Named moves (each a turn or a mirror), then the moves between two rows, first move first; the first pair answered
move goge:
[ 1.41  0.33  0.15  1.17 -1.07 -0.12 -1.38  0.48 -1.58] => [-0.21 -1.39  0.79  0.33 -0.98 -2.02  1.57 -1.00  0.22]
[ 4.45  1.52 -1.25 -2.39  0.28  1.78 -3.40  0.76  1.75] => [ 2.27 -0.78 -0.14 -4.14  0.79 -0.68  1.40 -1.61  4.49]
[-0.63 -0.37 -0.44 -0.74  0.65 -0.35  2.49 -1.56  2.73] => [ 1.48  1.62 -1.52  0.87  0.33  2.34 -1.88  0.87 -0.11]
move ruku:
[-1.18  1.78 -0.65  2.68 -1.16 -2.02 -1.93 -0.17 -3.85] => [-2.96 -0.45  0.58  1.11 -0.42 -4.06  2.67 -2.30 -0.58]
[-2.68 -1.74  1.42  0.76  1.03 -1.04  1.15 -1.56  0.50] => [-0.27 -1.90  1.01 -0.23  1.95  1.76  0.73 -0.72  2.34]
[ 0.97 -2.33  1.51 -2.10  1.65  1.97  3.62 -1.36  5.96] => [ 4.29  0.80  0.05 -0.60  1.63  5.49 -2.54  1.66  2.88]
[ 4.30 -1.97  0.39 -1.19  0.70  1.92  0.78  1.96  2.74] => [ 3.92  0.02 -0.31  1.17 -0.70  1.55 -2.79  3.17 -1.63]
move fevu:
[ 0.58  3.63 -0.81 -0.13  2.07  2.08 -1.10  1.67 -2.22] => [ 3.23 -1.91  0.87 -0.29  2.41  1.23  1.87  1.30  1.99]
[ 6.01  0.29  0.35  1.85 -0.17  2.01 -4.34  1.37  1.44] => [ 4.63  3.19 -0.57  0.35  0.95  3.54 -4.47  1.18  1.69]
[-0.62  0.68 -0.02 -1.21  1.66  2.07 -0.97  0.42  0.28] => [ 1.10 -2.25  1.19  0.44  0.58  0.54 -0.62  0.68  0.42]
Then:
Between the rows of a pair lie two moves.
[-3.25 -2.74  1.08 -0.02 -0.25 -2.90  3.92 -1.19  1.17] => [-4.62 -0.04  0.05 -1.48  0.60 -1.53  4.13 -1.20  0.97] -> fevu, fevu
[ 2.33 -0.24  0.19 -1.13  1.64  1.65  2.37 -1.16  2.26] => [ 0.80 -1.89  1.35  1.45 -0.87 -2.32  2.30 -1.60 -0.88] -> fevu, goge
[-1.21 -0.77  0.79  2.05 -2.12 -3.17 -0.82 -0.73 -2.53] => [-2.86  1.74 -0.16  0.75 -1.31 -2.56 -0.30 -1.47 -2.30] -> ruku, fevu
[ 1.23 -2.28  2.31 -1.84 -1.00 -0.99  3.40  2.15  5.11] => [ 2.75  1.35  0.41  1.53 -2.87  0.20 -3.60  4.83 -1.78] -> ruku, ruku
[-0.53 -1.26  0.50 -0.19  1.55 -1.07  2.81 -1.21  2.21] => [-0.38  1.02 -0.87  2.15  0.02 -1.62 -1.32  0.43 -2.75] -> goge, ruku
[-0.62  3.31  2.77  1.48  0.06  0.14 -0.11 -2.50 -0.51] => [ 0.38  2.50  2.87  0.57  0.85  1.16  1.16 -2.34  1.23] -> ruku, ruku
[-3.29  2.63 -0.80 -0.68  0.47 -0.61  1.76 -2.25 -0.99] => [-0.61  2.96 -1.21 -1.94  1.94  2.75  1.24 -0.87  1.61] -> ruku, ruku
[-1.58 -2.45  0.48  2.70 -0.89 -2.68  0.44 -0.57 -2.17] => [ 1.97 -3.31  0.22  0.78  1.49  1.95  0.75  0.99  2.44] -> ruku, ruku
[-0.17  0.60 -1.03 -2.12  2.11  1.10 -0.45  0.09  0.82] => [ 1.62 -2.42  0.13 -0.85  1.24  0.31 -0.15  0.31  1.48] -> ruku, fevu
[ 2.00 -3.39 -0.39  0.68 -1.42  0.20  2.64  0.43  2.51] => [-2.99 -0.05 -1.21  0.19 -1.89 -2.51  3.26 -1.73 -0.78] -> fevu, goge
[ 2.26 -5.57  0.52  1.96 -1.88 -2.57  2.54 -1.18  1.23] => [ 2.56 -3.96  0.10  3.76 -2.88 -2.60 -1.14  0.10 -2.54] -> goge, ruku
[ 1.51  1.05 -2.26  0.89 -0.56  1.26 -2.89  0.42 -3.22] => [ 1.50 -1.44 -1.15 -2.04  1.48  1.60  2.50 -1.47  2.88] -> goge, ruku
[ 2.37 -0.33 -1.65 -0.28  0.87  3.57 -0.49  0.45  1.48] => [ 1.81 -0.48 -1.38 -1.00  1.09  3.26  0.92 -0.25  2.58] -> ruku, fevu
[-0.24 -4.43 -0.11  0.73 -0.60 -3.11  1.32  0.26  0.51] => [-0.59  1.67 -2.55 -2.46  1.85  2.24 -0.92  1.54  0.95] -> goge, fevu
[-2.02  1.43 -0.83 -0.04  0.24  0.30  0.80 -0.06 -1.33] => [-0.35 -1.76  0.27  0.90 -0.06 -0.81  1.67  0.05 -0.33] -> ruku, fevu
[-1.61  3.77 -1.89  0.42  0.32  2.05 -3.94  1.41 -4.02] => [-3.56 -1.52  1.25 -2.19  1.18 -1.44  4.44 -2.25  2.68] -> ruku, fevu
[-2.40  2.10  1.10 -0.52 -0.67 -1.63 -0.50 -0.42 -0.11] => [-0.89 -0.95  1.99  0.67 -1.19 -2.58 -0.15 -0.32  0.52] -> ruku, fevu
[-3.28  1.04  0.01 -2.30  0.78 -1.32  1.85 -2.09  2.23] => [ 0.62 -0.87  0.42  2.89 -1.84 -1.84 -3.55  0.82 -2.83] -> fevu, goge
[-3.30 -0.62 -1.87  1.02 -1.70 -3.31  0.04  0.57 -1.66] => [ 0.52  0.83 -2.55  0.73 -0.72  1.05 -3.08  3.18 -1.02] -> ruku, goge
[-2.88 -0.14 -1.14 -1.35  0.93 -0.55  2.34 -2.39  2.01] => [-0.25 -1.10 -1.19  2.51 -1.80 -1.51 -1.97 -0.19 -2.89] -> fevu, goge
[-2.31  0.95  0.36 -2.25 -0.22 -0.38  0.99 -1.20  0.97] => [ 0.92 -2.56  1.29  0.65 -1.76 -0.96 -0.94  0.28 -0.40] -> ruku, fevu
[ 0.46 -1.16  0.56 -0.64 -1.11 -1.87  1.31 -1.39 -0.09] => [ 0.52 -0.50  0.22  0.28 -1.32 -1.83  0.06 -0.97 -1.69] -> goge, ruku
[-0.14  2.11 -0.12 -3.10  1.04 -0.26  0.47 -0.22  0.84] => [ 2.49 -1.20  0.85 -0.12 -0.66 -1.73 -1.44  0.83 -1.06] -> fevu, goge
[ 0.14 -3.22  1.32  1.79 -1.91 -3.13  1.13 -0.55  0.29] => [-3.65  2.53 -0.54 -1.75  0.16 -1.06  1.75 -1.85  0.65] -> fevu, ruku
[-1.87  2.28 -0.22 -0.26  0.58 -1.79  0.34 -0.92 -2.73] => [ 2.04  1.49 -0.35  0.51  0.92  1.26 -2.06  1.22 -1.75] -> fevu, goge
